128 stands for zero in the data rows.
Here are some points, each followed by its number:
[107  96 131 127  62 120 130 101 105 136 153 108 133 128 189 168 157 122
 105 117 155 138 159 152 151 133 150 155  98 161] 0
[158 131 120 162 140 105 134 140 123 142 121 102 150 129 131 127 120 140
  95 121 122 121  98 137 152 116 149 105 142 111] 1
[118  89 162 109 102 131  88  64 149 122 168 130  91 128 159 129 190  73
  97 125 117 159  74 108 150 114 118 131  78 146] 2
[131 131 131 152 150 124 108  99 133 153 158 126 132 110 109 106 140  83
 141 121 124 153  99 128 177 106 148 125 107 147] 3
[ 95 147  93 120 141 154 124 151 159 114 126 118 153 134 128 128  74 155
 131 110 107 164 110 101 126 102 158 112 130 112] 4
[131  90  79 150 138 108 137 133 157 111 182 129 118 152 135 157 121 127
 145 114 109 125 104 139 132 117 127 128  96 128] 5
[115 168 168 143 122 125 136 152 150 144  93 113 135 147 141 109 174 108
 112 110 114 100 151 142 174 138 177 135 120 136] 6
[173 136 131 100 134 180 140 162 114 131 137 137 121 125 120 126 121 143
 105 130 124 124 156 142 119 142  89 128 131 129] 7
[ 98 118 131  94  92 114 123  91 130 150 159 169  80 109 159 105 166 127
 170 131 172 138 111 127 177 116 172 144 101 167] 8
[144 147 160 149 150 126 115 140 170 171 135 122  84 135 144  87 136 157
 129 170 129 107 136 173  91 120 103 128 140 119] 9
[136 134 139  91 148 117 138 136  95 125 103 120 129 146 102 101  91 119
  94 147 122 123 113 104 114 147 147 119 161 128] 10
[ 95 119 104 155 141 115 122 125 138  95 130 121 151 129 115 124 109 151
 126 123 112  95  92 127 152 129 136 141 142  89] 11
[152 147 132 158 128 109 131 142  86 135 131 112 143 142  87 175 126 151
 128 130  95 138  98 100  94 112 117 135 141 115] 12
[132 129  96 157 121 166 179 146 117 130 132 149 137 122 109 129 118 127
 109 130 110 112 171  92 102 157 105 180 160 125] 13
[155 161 121 163 134 150 137 155  82 115 104 145 140 128 105 120 188 127
 147 156 173 104 125 142 133 116  99 121 131 109] 14
[123 101 131 126  88 102 130 104 170 112 142 129 131 123 123  90 109  99
 147 123 125 163 170 117 144 146 185 128  75 164] 15
[137 114 160 107 129 102 162 146 111 137 119 144 157 140 105 158 133 128
 136  92 126 128 122 114  97 129  97 104 162 110] 16
[149 142 154 157 166 123 147 158 147 130 172 129  78 149 121 126 125 102
 109 113 117 134 105 167 126 132 138 127 161 100] 17
[111  96 106 110  83 117 120  82 148 131 148 167  93  91 180 162 126  85
 106 101 129 150 103  93 130 124  78 104 118 142] 18
[ 83 108 139  89 103 145 108  85 140 130 160 132  96 106 138 153 113  95
 106 135 129 165 123  90 126 123 135 151  97 135] 19
[125 103  91 108 115 111 128  88 153 127 165 106 128  92 175 134 119 152
  97 119 161 190 166 133 143 132 146 127  97 178] 20
[ 79 170 131 142 125  91 130 122 148 109 105 131 129 136 114 136 116  86
 130 138 170 136 127 101 102 115 113 138 150 110] 21
[125 173 166 167 140 136 121 148 101 139 110 139 136 119 123 134 127 135
 105 150 117 111 142 145  97 154 136 117  92 119] 22
[131 154 138 142 162 159 118 144 127 130 110 140 138 128 111 141 121  92
 139 109  91 108  99 142 118 126 162 128 161  87] 23
[144 136  88 164 129 157 147 174  93 101  92 116 129 141 119 112 123 101
 171 158 109 101 136 109  96 111 123 147 125 133] 24
[155 152 131  98 122 186  95 136 118 114 119 113 145 139 104 113 129 147
 178 171 118 121  99 167 111 129 102 147 166  99] 25
[132 134 138 110 125  95 111 123 137 112 109 126  85 165 100 158 105 109
 107 113 134 156 132  98 120  77 127  99 151 133] 26
[171 106 151 143 117  99 123 129 127 129 104  98 142 161  93  76 121 151
 134 118 119  98 100  98 126 128 156 106 128 104] 27
[142 145 138  98 165 126 109 168 144 134  84 116 113 139 130 142 134 158
 158 112 113 122 152 158 181 116 106 127 130 128] 28
[118  90 141 150 145 113 143  80 153 152 100 129  95 133 118 151 115 127
 159  83 135 179  99 127 155 116 136 112 121 157] 29
[ 89 166 131  93 154 116 145 126 149 120 100  99 148 147 111 101 107 127
 115 122 106 159 162 129 145 107 165 124 138 126] 30
[133 141 136 134 157 122 106 130 169 112 108  92 101 163 124  99 136 133
 133 104  87  62 120 121  98 147 129 140 156 113] 31
[ 74  98 131 150 111 108 150  96 152 130 169 139 131 158 127 163 128 153
 106 110 129 106 128  91 126 115 107 123  99 128] 32
[ 96  97 142 106  93 117 119 125 118 108 167 157 134 116 168 119 107  89
 156 128 176 161 118 105 142  93 129 130 102 133] 33
[ 98  95 164 100 129  98 130  90 143 183 151 129 112  87 157 167 169  77
 147 101 170 151 180 149 136 109 129 125  86 155] 34
Which three points above are nearest to each new point by angle? Their numbers follow each, nearest first.
[125 101  81 101 110 104 128  92 155 178 153 161 123  85 176 161 169  88
 173 110 162 174 133 100 146 106 132 117  90 134] 34 18 8
[154 159 141  82 149  92 123 148 115 131 110 130 146 147 127 153 119 163
 109 176 111 113 166 112 114 118 105 147 148 110] 10 12 28
[172 146 119 126 162 110 117 160 131 140 116 141 164 128 107  99 131 156
 151 145 116 118  96 123 106  96 154 133 142  97] 27 23 1
[161 131 133 157 134 120 133 140 114 124 116 107 123 145 123  86 137 154
  98 114 109 118 148 150  96  90  88 128 144  95] 9 31 27
[135 135 163 100 145 126 117 133  88  92 115 122  88 132 125  99 107 158
 158 140 103 140 100 174 109 129 140 129 162 133] 25 10 9
[163 155  81 108  87 117 153 154 152 138 137 136 131 132 131 172 128 127
 102  80 118 165  81 127 113 106 130 100 138 109] 4 18 26
[160 133 144 108 129 128 103 155 113 143 124 108 176 150 129 128 123 137
 137 107 121 103  92 121 112 129 155 100 125 128] 27 1 23
[157 129 122 145 136 150 128 151 115 116  94 129 123 128  82 139  97 165
 151 146 137 103 105 166 126 172 119 174 163 144] 25 24 13
[148 143 145 100 172 155 134 122 100 141 117 115 148 150 116 152 138 151
 158 148 123  92 152 126 123 124 104 125 162  98] 25 28 7
[153 149 135 152 129 125 115 125 145 123 148 114  91 138 140 139 139 155
 125 109 145 142 153 147 127 121 153 109 163 105] 17 9 26
[151 131 145  69 125 151 121 134 170 120  87 116  92 123 107 128  95 151
 166 130 107 116 152 111 118 144 127 126 136 104] 28 31 25
[116  76 131 111 121 114 146 154 138 148 121 129 155 142 129  82 118 158
 146 132 127 157 101 110 168 142 141 128  78 158] 15 8 27
[109  97  87 122 158 107 126  92 127 146 167 127 139 129 161 126 116 100
  81  95 112 154 148 127 139 147 155 128  70 163] 20 15 0
[135 136 128 126 148 138  95 141 127 122 112 141 163 120 129 127 116 155
 100 163 146 137 128 162 116 127 167 120 135 104] 22 1 25
[133 131 132 119 130 181 167 135 121 115 100  97 128  98 111 126 109 123
 126 142 116 103 100 150  82 129  96 134 130 123] 25 7 24
[115 104 130 101 105 126 112 104 123 130 167 131  83 128 172  99 170 156
 140  96 136 128 158  95 164 105 142  97 130 168] 8 20 2
